In the rows, zero is written as 128.
name the system of each run
D, seq 1 (8 x 22)
[[135 140 123 121 104 105 160 109  97 118 157 169  99  81  97 128  45 131
   80 151 124  93]
 [130 156 106 155 100 138 142  64  54 135 180 131 124 142 136  91  97 115
  141 126 102  95]
 [133 130  48 135 129 164 140 116  99 101 127  52 155 134 112 111 130 118
  137 101  99  99]
 [ 95 115  85 148 164 150 133 159 120 139 109  96 151 116  34 115 105 114
   97 136 128 148]
 [ 61 133 151 176 173 108  99 102 112 177 118 122 158 156  78 124 102 134
  143 150 140 134]
 [114 143 151 157 136 118 140 110 140 153 108  64 164 177 142 178 139 169
  173 123 158  98]
 [158 130 147 121 116 165 173 174 140 160 118  91 138 169 101 177 176 135
  132 131 171 165]
 [129 114 150 108 157 143  99 146 137 176 120 143 114 162 138 110 191 108
  133 153 154 209]]
V, seq 2 (8 x 22)
[[136 111 191 146 133 129 149 143 140 183 135 161 121 133  88 114  97 132
   72 144 174 169]
 [ 96 141 163 171 139 127  88  70 107 141 136 138 158 176 174  86 133 126
  174 104 120 129]
 [152 123 112 105 115 144 134 164 177  65  88  97 153 125 175 153 167 141
  160  87 118 117]
 [135 124 154  89 117 141 151 179 136 115 125 199 115  97  89 139 102 115
  100 149 153 179]
 [106 135 127 122 149 103  75  64  90 157 149 170 102 131 162  83 123 107
  141 162 117 144]
 [174 114  97 123 115 106 124 106 166 105 123  71 106 111 199 124 145 149
  114  97 107  72]
 [160 125 151 144  86 156 190 165 131 106 147 158 131 102  83 128  83 129
   79 100 128 120]
 [ 75 151 106 146 145 146 101  99  63 121 146 167 148 135  93  87 106  93
  157 138 100 144]]
K, seq 3 (8 x 22)
[[128 106 169 138 130 112 123 196 204 131 106 138 119 120 110 170 186 139
  121 108 128 137]
 [114 133 193 124 113 120 129 168 138 139 146 219 105 116  96 146 150 116
  129 143 132 163]
 [127 141 140 104 113 111  98 126 125 130 163 190  82 128 170 130 198 106
  165 139  98 142]
 [177 109 108 100 102 119 126 157 161 104 150 143  73  88 161 125 184 117
  100 111  86 115]
 [144 106 130 148 111 141 132 154 128 114 163 182 102  85  98  73 125  96
   70 102  81 131]
 [ 83 127 117 168 139 107  82 114 118 105 151 170 121 105 111  93 143 105
  146 103  51  96]
 [104 132  89 137 120  88 125 144 143  91 136 125 102  82  97 174 137 135
  135 122  74  54]
 [122 145  96 132 107 119 166 142  89 142 171 144  87  97  49 161 108 121
  100 156 108  97]]
L, seq 4 (8 x 22)
[[166 138  91  87 124 163 144 108 115 124 109  58 144 169 184 134 147 135
  154 135 169 151]
 [159 114 106  85 145 158 142 118 119 138  99 101 135 129 140  91  77 125
   81 149 181 183]
 [118 130 155 121 151 118  97  61 109 143 115 149 141 140 179  73  64 131
  123 149 161 153]
 [146 138 142 106 115 113 129  78 141 103 109 105 143 144 217 141  94 161
  160 124 159 102]
 [173 144 115  72  91 158 188 126 108  87 117 121 143 123 155 145  73 139
  126 137 167 135]
 [133 151  82  85 127 153 136  80  51 120 141 140 127 133 140  93  81 104
  134 162 141 156]
 [138 126  75 118 149 114 104  57 108 133 120  71 125 130 186  94  93 140
  122 142 133 102]
 [157 123 131 139 118 135 164  95 136 117 111  80 159 126 148 113  41 160
   92 110 163  99]]
W, seq 5 (8 x 22)
[[123 108 167 147 152 135  92 102 161 119  90 117 179 156 191  75 115 136
  139  92 143 151]
 [138 124 172 100 121 139 141 152 174  82  77 143 169 125 169 141  93 150
  136 107 170 153]
 [134 153 153  70 106 148 148 124 101  97 121 186 137 133 156 140  92 121
  157 151 165 171]
 [158 142  93  74 121 139 124  69  80 118 137 122 112 136 198 103 107 121
  141 156 146 144]
 [177 118 101 118 121 148 154  87 113 120 126  85 134 121 163  80  62 137
   79 119 149 122]
 [122 130 147 162 116 151 151 100 104  98 130 139 179 125 118  81  36 130
  112  93 130 114]
 [ 87 151 116 134 134 136 116 102 108  59 104 129 186 135 142 128  84 131
  188 104 112 106]
 [107 147  75  81 146 137 140 133 117  87  83  85 162 124 116 172  94 139
  164 151 155 127]]
V, seq 6 (8 x 22)
[[141  89 136 114 147 151 102 184 191  95  86 138 143 109 140  93 156 112
  103  96 122 177]
 [100 115 184 126 145  91  92 133 164 113 110 211 125  88 135 107  83 126
  109 132 130 145]
 [122 149 142 116 108  86 109  79 118  92 146 176 105 111 199 131 112 135
  164 127 102  81]
 [183 135  90  88  72 138 166 138 117  83 162 133  89  98 161 143 143 121
  120 116  98  95]
 [150 116  88 123 116 153 145 143  94 133 165 150  94  96  75  87 114  91
   68 136 100 143]
 [ 92 115  84 165 168 109  89  92 114 145 134 104 122 107  98  78 102 115
   98 128  89  99]
 [107 131 112 163 131  97 140 119 151 110 111  73 147 111 106 168  93 163
  129 113 114  51]
 [109 165 138 135  96 138 185 142  93 125 142 129 144 141  66 195 105 142
  157 142 142 109]]
P, seq 7 (8 x 22)
[[ 99 108 115 115 175  79 100 146 169 143  92 130 108  81  87 144  92 138
   82 168 141 129]
 [129 139 183 173 109  83 141  81 120 184 168 141 101 137 132 140  92 158
  107 142 144  82]
 [158 150 108 149  84 153 163 106  96 121 162  79 134 167 155 143 165 135
  167  95 107  84]
 [134 121  67 109 137 186 145 184 119 108 113  94 146 132  73 126 166 100
  126 118 118 167]
 [ 74 107 141 144 187 114  75 138 140 164 108 161 131 120  81  91 124 107
  105 151 130 176]
 [110 122 179 154 141  65  87  92 171 160 120 127 116 136 182 145 140 161
  144 130 133  93]
 [174 146 154 118  73 130 187 153 144 120 147 112 117 142 147 199 154 156
  145 113 141  97]
 [140 148 106 107 100 185 158 154  69 125 165 163 122 143  89 117 156  88
  140 138 120 177]]
L, seq 8 (8 x 22)
[[123 139 109 148 125 156 134 136  90 181 163 100 114 174  85 134 211 105
  156 132 113 143]
 [135  90 107 147 165 146 104 158 161 173 112  74 127 148 111 104 195 118
  100 115 127 162]
 [113  91 188 161 160 124 103 162 185 153  98 152 145 126 109 100 129 127
   93 114 147 170]
 [ 93 135 208 137 135 103 101 140 164 126 116 197 137 139 151 150 149 135
  171 126 138 147]
 [143 142 144  80 101 111 136 161 156 111 130 157  96 124 158 194 187 135
  167 143 131 133]
 [174 123 106  81 101 136 145 156 122 135 165 165  63  98 125 130 170 103
   90 149 119 155]
 [149 106 117 139 124 123  96 111 121 137 170 162  82 106 147  56 152  96
   91 117  79 130]
 [135 103 135 160 125 110  96 128 175  85 122 132 131  98 167  87 127 128
  111  71  73  88]]
K, seq 9 (8 x 22)
[[ 91 128 152 148 162 103 110  96 109 210 136 131 116 150  90 126 104 135
  112 176 163 149]
 [141 140 168 153 110 104 135  89 137 167 143  93 124 177 183 161 161 161
  165 121 146  92]
 [176 133 147 117  86 174 188 178 143 112 125 104 150 155 131 160 159 138
  135  97 152 143]
 [119 121 135 110 152 182 114 168 117 131 108 157 150 148  98  92 153  90
  131 134 144 217]
 [103 106 145 117 178  88  58 122 179 145  93 141 115 123 173 109 159 131
  134 144 128 157]
 [156 118 183 120 102  82 135 130 182 111 129 167 103  92 177 150 101 160
  100 120 141  96]
 [147 155 153 112  71 157 164 120  86  87 170 200 127 123 148 112 100 110
  143 113 117 137]
 [130 135  56  90 133 155  99 119  97  81 130 127 128 123 159  90 163  89
  161 119  82 143]]
T, seq 10 (8 x 22)
[[153 116 179 134  98 113 121 122 164  80 136 181 127 100 194 100 109 134
  117  80 107 110]
 [144 141 121  81  89 125 145 149 134  51 133 190 116  79 151 146 106 123
  137 119 105 112]
 [136 138  80  65 120 118 134 131  94 103 143 170  81  76 111 132  96 109
  105 172 117 132]
 [140 126  80 121 129 112 133  86  85 152 158 120  86  95 108  98  75 121
   72 161 119 106]
 [138 127 106 175 112 139 159  93  95 131 156  91 141 125  98  94  67 133
   90 106 111  77]
 [ 96 146 111 174 120 161 157 137  95  96 126 109 182 138  68 130  96 125
  149  94 102 100]
 [ 59 146  97 139 164 130 115 145 114 119 100 109 161 138  57 165 130 126
  171 144 119 126]
 [ 85 128 119 131 174  96 111 127 135 182 102  84 126 149  89 182 142 149
  143 175 159 131]]
D, seq 11 (8 x 22)
[[129 136 150 181 116 152 173 111  95 178 150  97 152 164  70 124  93 139
  108 120 151 118]
 [106 143 124 158 142 173 124 116  94 153 127  86 172 197 123 113 173 114
  181 111 134 157]
 [112 112 100 107 171 142 112 165 167 129  66  61 162 148 121 152 164 135
  146 135 156 162]
 [114 110 177 123 157 107 123 157 173 173  97 139 126 129  98 150 116 146
   99 162 181 175]
 [133 136 209 138 119 109 118  97 141 166 135 160 131 168 186 132 134 149
  150 136 167 145]
 [185 132 148  95  90 149 150 135 154  98 120 115 133 148 211 144 165 142
  154 101 143 135]
 [170 116 118  67 115 161 140 174 141 100 118 165 109 101 138 115 138 105
   98 135 140 187]
 [120 120 133  96 148 104  83 102 127 119 127 196 100  94 164  79  94 108
  108 152 122 157]]
P, seq 12 (8 x 22)
[[137 116 127 170 111 144 116 140 152  99 144 118 141 135 154 102 185 119
  147  57  67  96]
 [ 96 128 115 124 134 130 126 197 162  77 106 150 143  98  72 165 155 117
  143 110  94 126]
 [ 74 143 138 118 146  85 107 133 114 147 139 191  93 101  74 160 116 122
  135 180 121 132]
 [140 136 110 119 120  76 114  79 115 171 166 110  63 125 162 150 151 142
  128 167 120  85]
 [193 112 101 132  92 144 169 142 138 148 162  76  91 126 131 133 173 132
   84 107 118 102]
 [131 113 127 173 119 174 133 167 114 126 154 150 139 132  77  78 158  92
  106  84  86 148]
 [ 66 122 124 152 167 105  63 142 149 105 112 155 141 115 111 112 160 109
  162 109  73 123]
 [ 98 129 138 116 141  63 115 150 178 127 107 133  98  93 113 200 137 159
  135 154 130  91]]
W, seq 13 (8 x 22)
[[104 110 133 143 176 119  63  91 149 132  93 110 159 149 180  72 130 127
  143 115 129 148]
 [142 114 172 120 133 119 145 148 195 112  75 107 162 126 155 154  89 166
  115 113 180 132]
 [131 158 182 101  93 154 166 139 100 112 135 194 145 147 129 154 103 127
  159 138 164 165]
 [147 149  94  77 119 152 114  88  81 110 141 134 120 150 195 106 153 102
  171 142 123 153]
 [176 100  79  97 143 145 132 111 135 123 104  75 122 111 163  82  91 130
   71 131 146 140]
 [126 124 171 160 123 134 146 105 120 127 132 160 153 117 111  81  31 136
   84 114 148 127]
 [ 97 157 152 152 115 123 119  87 111  76 129 142 172 147 170 123  96 139
  193  96 107  89]
 [136 144  71  79 123 152 150 149 132  63  90  82 156 119 137 171 123 138
  161 124 132 118]]
T, seq 14 (8 x 22)
[[113 115 117 118 152  99 117 139 121 171 141 159  74  86  64 130 107 116
   71 179 130 143]
 [126 132 143 177 117  90 128  62 101 172 178 122 102 129 136 108  97 139
  107 134 111  72]
 [149 138 110 167  85 150 172 128 117 100 152  81 149 141 124 145 138 139
  139  76  96  65]
 [101 136 108 134 128 173 147 192 116 104 126 132 154 133  48 147 161 102
  149 111 104 153]
 [ 61 123 113 138 188  97  67 136 132 162 115 142 115 122  81 129 156 113
  141 164 110 150]
 [122 115 151 157 144  66 111 108 169 181 129  87  98 133 139 161 143 168
  112 141 140  82]
 [169 138 182 160  75 143 182 140 133 155 163 120 124 167 137 165 160 147
  137 101 146 110]
 [130 141 126 123 111 172 122 149 103 112 153 155 134 162 136 118 209  92
  180  99  96 162]]

runs to name
seq 15 (2 x 22)
[[155 126 177 117  97 144 148 180 138 142 160 196  95 125 112 138 177 109
  113 125 128 170]
 [129 132 135 107 116 123  91 123 114 110 162 202  94 116 165  97 176  92
  152 126  83 148]]
 : P
seq 16 (2 x 22)
[[ 89 119 106 159 156 107 113 103 120 114 117 121 144  92  87  94  45 135
   94 126 113  95]
 [ 84 156 115 158 130  96 133  75  93 127 137 109 146 129 109 153  67 150
  153 143 123  65]]
 : K
seq 17 (2 x 22)
[[123 116  87  89 168 165  92 140 117 133 103 117 135 143 132  82 167  92
  135 145 139 205]
 [127  85 139 127 175  86  78 122 196 146  89 111 116 104 164  98 119 141
   84 131 139 133]]
 : K
seq 18 (2 x 22)
[[136  90 145 118 173 120  92 138 166 183 109 131 104 123 128  90 144 118
   75 151 158 189]
 [139 110 216 157 122  96 116 108 170 165 133 165 116 140 176 111 121 148
  108 117 155 130]]
 : W
seq 19 (2 x 22)
[[139 124  85  88 146 185 143 172 123 123  94  83 158 150 100 132 154 111
  132 135 162 191]
 [108 107 146 113 180 121  98 129 150 172  86 123 137 137 112 107 101 131
   98 167 184 191]]
 : V
seq 20 (2 x 22)
[[180 125  72  88 110 163 159 111  88 129 146 103 101 117 136  92 101 110
   83 144 139 150]
 [127 113 120 164 137 135 120  79  99 140 147 130 137 119 123  45  61 118
   81 116 113 116]]
 : W
seq 21 (2 x 22)
[[164 117 159 108 104 123 169 192 179 135 124 138 102 110 101 185 148 145
   93 133 156 137]
 [130 137 162 133 107 149 128 140  90 156 177 204 102 140 106  99 165  92
  129 140 115 176]]
 : L
seq 22 (2 x 22)
[[ 94 171 126 146 110 119 139  69  56 127 166 146 139 148 122 138  84 129
  174 144 119  90]
 [131 140  42 116 133 143 142 121 107 109 118  41 139 137 116 157 143 135
  151 129 117  94]]
 : T
seq 23 (2 x 22)
[[140  99 175 185 130  97 110  99 176 138 129 114 134 126 169  95 108 154
  103  89 118  83]
 [138 148 177 139  77 137 172 157 150  73 133 156 157 128 141 167 119 145
  159  81 123  98]]
 : T
seq 24 (2 x 22)
[[147 123 104 111 101 110 128 165 171  65 127 135 101  80 150 158 165 131
  134  96  78  81]
 [129 130 128 119 104 118 149 163 116 123 166 200  80  82  67 140 119 110
   91 144 100 126]]
 : V
seq 25 (2 x 22)
[[136 135 138 137 113 170 152  94  71 126 143 150 156 139 117  65  51 112
  103 123 144 152]
 [ 96 139  86 135 151 141 106  88 102  76 105 105 178 130 144  90  73 122
  156 107 108 107]]
 : T
seq 26 (2 x 22)
[[119 134 117  93 123  92 121 137 113 125 157 196  67  73 100 143 115 113
  102 170 108 123]
 [148 135 104 132 104 104 118  85  89 150 192 151  64 109 149 106 145 113
  116 139  84  90]]
 : K
seq 27 (2 x 22)
[[125  96 110 114 181 120  68 119 173 137  82  87 136 133 175  88 155 125
  122 127 134 157]
 [146 106 189 133 120 102 142 140 197 117 100 144 137 105 156 141  81 161
   92 108 159 115]]
 : V
seq 28 (2 x 22)
[[170 123 103 118 111 104 123  72  98 165 179 121  66 114 170  98 130 123
   96 146 114 102]
 [173 116 117 173  93 150 151 113 124 120 162  90 133 133 148  86 134 126
   98  68  92  85]]
 : K
seq 29 (2 x 22)
[[126 164 120 108  88 162 167 136  84  62 145 178 152 116 116 134  90 110
  159 113 113 124]
 [109 156  52  75 136 130 119 104  66 110 137 132 108 113 114 135 115 106
  152 173 115 131]]
 : D
seq 30 (2 x 22)
[[133 146 169 177  87 111 173 130 122 164 172 124 112 145  94 178 137 151
  128 120 125  73]
 [120 153  88 140 108 163 145 130  71 137 165 107 123 166  98 141 193 105
  176 121  93 121]]
 : P
seq 31 (2 x 22)
[[168 130 112  59 104 161 147 148 122  76 120 168 119 101 160 112 107 108
  113 129 140 172]
 [124 135  91  84 136 111  97  87  92 103 142 175  93  89 161  85  95 105
  119 155 104 133]]
 : L
seq 32 (2 x 22)
[[ 86 138 116 150 156 155  96 130  97 159 130 105 153 184 103 119 193 107
  184 127 115 162]
 [124  96 111 118 175 114 100 162 188 160  79  66 129 134 121 148 176 140
  111 140 154 152]]
 : L
seq 33 (2 x 22)
[[133 158 135 148  95 144 190 130  88 158 157  98 135 157  75 181 118 144
  142 138 149 107]
 [129 136  98 133 137 166 128 123  83 182 150  84 126 187 109 123 192 107
  153 146 136 165]]
 : D
seq 34 (2 x 22)
[[131 138 184 170 114 116 153  82 100 196 159 127 127 162 120 125  84 151
  113 142 167 115]
 [136 154 149 147 102 158 149 109 106 126 136  90 167 192 168 149 166 140
  197  97 137 119]]
 : K
seq 35 (2 x 22)
[[118 115 129  78 155 130 103 182 183  84  72 154 138 103 139 144 144 124
  137 131 141 175]
 [126 127 171  89 134  83 104 116 146 143 127 202  92 100 161 129  99 132
  113 170 155 152]]
 : V
seq 36 (2 x 22)
[[129 100 161  99 148 102  93 174 198 129  96 165 105 102 148 137 165 127
  114 136 139 167]
 [143 133 202 119  95  96 134 128 148 132 155 214  92 112 160 141 130 134
  122 131 135 129]]
 : P
